In the rows, zero is written as 128.
Each path below is one point turned by a fixed rotation once a step. After each direction that follows a path, write how fast that rotation turns it, in degrees a step (0 if it stays still).
Each turn is a multiple of 5 degrees from 10 to 175, or 0.
Each row of a path follows its step; steps can be skipped.
Rotation 1:
step 0: [131 129 123 122 147 127 127 134 134 117 138 126 129 118 127 130 121 137
 124 129 141 135 125 139 116 127 130 123 125 122 132 130 125 129 123]
step 1: [137 125 131 124 125 123 122 127 129 121 132 131 130 111 135 123 129 138
 123 135 125 129 117 118 130 129 133 122 125 122 122 132 110 119 134]
step 2: [133 130 134 128 137 120 132 139 121 129 127 135 126 123 123 129 133 145
 119 124 132 125 120 131 127 124 120 116 124 145 129 121 120 129 124]
step 3: [127 130 133 121 123 131 125 120 120 138 132 111 121 121 133 127 135 134
 125 125 132 127 117 122 130 126 124 130 130 139 121 140 118 125 117]
step 4: [120 134 140 117 140 134 121 123 120 126 118 131 131 116 127 129 133 131
 129 125 138 135 133 132 125 118 118 132 125 129 131 126 125 138 117]
step 5: [134 131 119 123 128 133 124 120 132 125 121 129 128 114 144 126 136 128
 130 125 121 136 122 141 122 125 132 135 122 132 132 142 121 122 124]
step 6: [131 126 123 130 143 131 126 130 125 127 127 133 130 115 137 138 123 134
 124 125 142 136 118 133 123 116 127 118 134 121 133 126 129 125 133]
step 7: [140 134 129 125 133 129 125 123 138 126 134 125 135 125 130 120 121 135
 126 129 134 122 117 129 124 127 135 117 121 129 121 136 108 124 131]
step 8: [133 120 136 126 135 120 121 129 115 130 125 137 130 120 123 125 122 141
 119 132 132 130 114 126 128 132 111 126 124 132 123 129 125 129 130]
step 9: [127 137 126 117 125 123 128 131 123 128 134 115 120 119 127 119 132 142
 123 123 129 125 125 132 116 130 124 127 125 134 123 133 123 123 111]
Speeds:
[130 127 125 130 127 125 128 129 126 129 125 132 126 129 130 128 130 129
 127 127 123 129 126 132 127 131 125 129 127 133 129 129 131 128 129]
115
[126 128 130 126 128 128 128 128 130 123 130 126 122 127 128 132 131 131
 127 130 126 129 130 125 131 130 128 128 128 132 127 125 127 130 128]
45
[127 128 126 124 127 126 128 131 129 127 129 128 131 123 128 128 130 128
 128 131 126 131 132 128 125 130 126 132 127 124 128 127 130 125 125]
80
Rotation 2:
step 0: [129 139 124 115 126 125 127 136 120 132 138 112 129 122 128 128 132 134
 131 129 134 136 123 142 133 133 135 120 126 129 121 125 132 134 127]
step 1: [134 134 131 119 117 135 138 145 123 126 121 121 123 128 122 126 132 127
 138 131 128 128 125 136 133 125 132 124 131 133 118 113 127 122 129]
step 2: [133 126 123 111 121 132 139 135 133 123 120 117 118 135 121 126 134 140
 124 129 124 116 127 121 128 126 130 131 132 127 127 125 131 128 122]
step 3: [126 129 125 111 124 131 122 130 134 128 145 122 114 132 120 129 124 137
 122 129 128 117 128 126 132 130 136 118 127 123 126 129 127 130 131]
step 4: [126 134 130 123 118 133 130 132 129 136 138 126 121 123 124 139 129 128
 124 138 125 120 128 147 124 126 138 123 137 121 124 122 123 129 135]
step 5: [124 130 128 122 119 132 152 134 129 135 127 122 125 122 121 137 129 134
 130 138 131 131 129 134 117 119 127 127 122 123 129 128 131 123 129]
step 6: [124 118 128 112 122 125 137 138 124 128 133 132 116 131 114 128 129 127
 128 139 134 125 131 119 128 127 120 130 120 120 132 124 123 121 132]
step 7: [127 120 135 113 124 122 122 130 123 127 136 133 123 127 115 126 132 131
 119 135 129 122 129 131 114 129 134 135 136 124 136 132 118 134 131]
step 8: [128 139 136 121 124 126 126 133 122 136 137 131 136 119 122 131 128 135
 125 139 134 125 125 130 113 125 141 125 122 134 137 137 129 127 134]
step 9: [124 131 130 129 121 128 133 142 120 135 127 126 127 109 129 123 132 124
 131 138 138 122 117 126 125 129 128 130 125 124 137 127 129 115 131]
Speeds:
[127 130 125 126 130 127 129 126 127 130 128 126 130 129 128 130 127 131
 126 131 131 128 127 124 130 129 128 127 122 128 128 131 132 129 127]
125
[129 132 131 127 127 128 128 130 130 127 132 131 128 131 127 128 124 127
 130 127 127 130 129 125 129 126 128 123 124 132 128 127 126 125 132]
145
[127 124 126 129 127 127 125 131 130 128 129 126 128 129 126 128 132 129
 126 126 123 130 127 126 129 132 126 127 126 127 128 132 124 130 132]
95
Rotation 3:
step 0: [130 116 124 131 141 129 122 127 126 121 130 131 128 125 135 119 137 131
 130 116 116 118 124 127 133 119 134 131 126 124 125 127 125 132 121]
step 1: [119 131 136 130 116 133 135 130 119 131 128 127 126 126 123 131 125 137
 125 126 133 137 130 132 137 127 124 124 127 122 121 125 127 136 111]
step 2: [130 121 130 126 135 123 125 121 121 125 122 118 135 122 128 119 136 119
 126 127 124 134 127 121 127 125 126 132 123 116 137 139 138 126 126]
step 3: [127 134 134 131 117 136 122 135 122 140 132 125 128 135 124 123 123 124
 127 124 131 133 124 139 135 122 133 115 118 129 128 128 128 125 135]
step 4: [119 125 128 114 127 123 126 126 130 126 122 117 140 132 119 125 123 119
 134 127 133 124 124 123 115 136 128 129 136 126 133 129 125 126 132]
step 5: [134 129 128 125 129 138 119 131 131 120 125 138 128 135 141 128 130 122
 128 117 132 125 122 132 138 128 129 120 132 136 118 133 126 126 138]
step 6: [127 129 120 118 125 129 131 132 132 129 116 132 133 122 115 131 127 132
 135 126 128 125 128 132 123 127 132 131 138 133 124 119 131 139 114]
step 7: [131 132 124 124 131 128 126 121 116 124 120 143 127 128 142 129 134 131
 129 136 128 132 133 122 137 132 122 127 134 122 124 138 137 122 127]
step 8: [133 136 127 132 128 129 136 135 126 142 128 130 127 128 121 122 134 125
 139 127 117 127 134 132 124 125 131 129 118 135 129 126 140 138 125]
step 9: [112 125 128 122 122 124 131 124 116 127 133 133 126 138 128 127 129 133
 132 142 128 136 130 119 124 129 132 130 130 126 136 132 128 121 139]
Speeds:
[132 129 130 127 133 129 123 129 132 128 129 130 126 130 128 126 131 127
 128 125 128 131 129 124 128 128 127 129 127 126 127 132 128 130 129]
140
Rotation 4:
step 0: [134 134 136 133 141 139 116 134 126 132 129 126 122 140 124 119 127 135
 135 129 136 124 136 122 141 134 130 123 129 132 130 135 124 122 142]
step 1: [139 119 124 129 134 121 130 122 123 128 130 134 123 128 147 128 124 124
 136 125 126 115 132 119 131 119 129 120 138 133 142 134 119 127 136]
step 2: [123 130 148 120 126 127 128 130 135 132 137 126 120 131 128 138 122 129
 133 124 135 121 128 119 132 122 137 123 127 127 136 121 115 118 116]
step 3: [129 135 130 121 144 132 126 120 137 113 130 129 120 126 142 123 115 125
 125 131 139 128 131 131 138 129 137 120 123 130 129 119 135 133 125]
step 4: [124 125 126 122 122 113 123 125 129 134 116 129 117 119 124 137 114 128
 119 127 132 117 130 129 129 120 128 118 124 128 138 128 143 132 126]
step 5: [131 136 125 128 119 123 118 128 125 107 126 132 112 129 117 133 123 138
 120 128 134 129 117 125 121 126 134 127 117 125 122 125 120 129 126]
step 6: [128 122 123 125 131 122 135 130 132 118 122 131 125 121 125 134 119 119
 116 134 119 131 133 135 133 137 118 122 113 127 121 125 117 132 140]
step 7: [123 123 116 124 112 122 118 132 132 129 130 124 134 109 125 130 132 126
 122 140 126 135 129 137 121 124 133 129 127 121 136 127 117 135 121]
step 8: [127 133 129 129 131 123 126 138 126 122 132 121 134 132 119 119 136 118
 126 124 130 129 124 139 116 146 128 123 122 109 122 125 129 132 122]
step 9: [131 115 118 130 128 135 117 133 126 131 119 122 141 121 135 118 135 124
 124 132 125 121 129 133 121 132 123 133 117 129 120 128 136 115 138]
Speeds:
[131 126 129 128 124 128 128 126 125 126 124 129 128 132 128 129 128 129
 130 127 126 127 129 124 126 125 126 127 126 128 125 130 123 127 132]
80
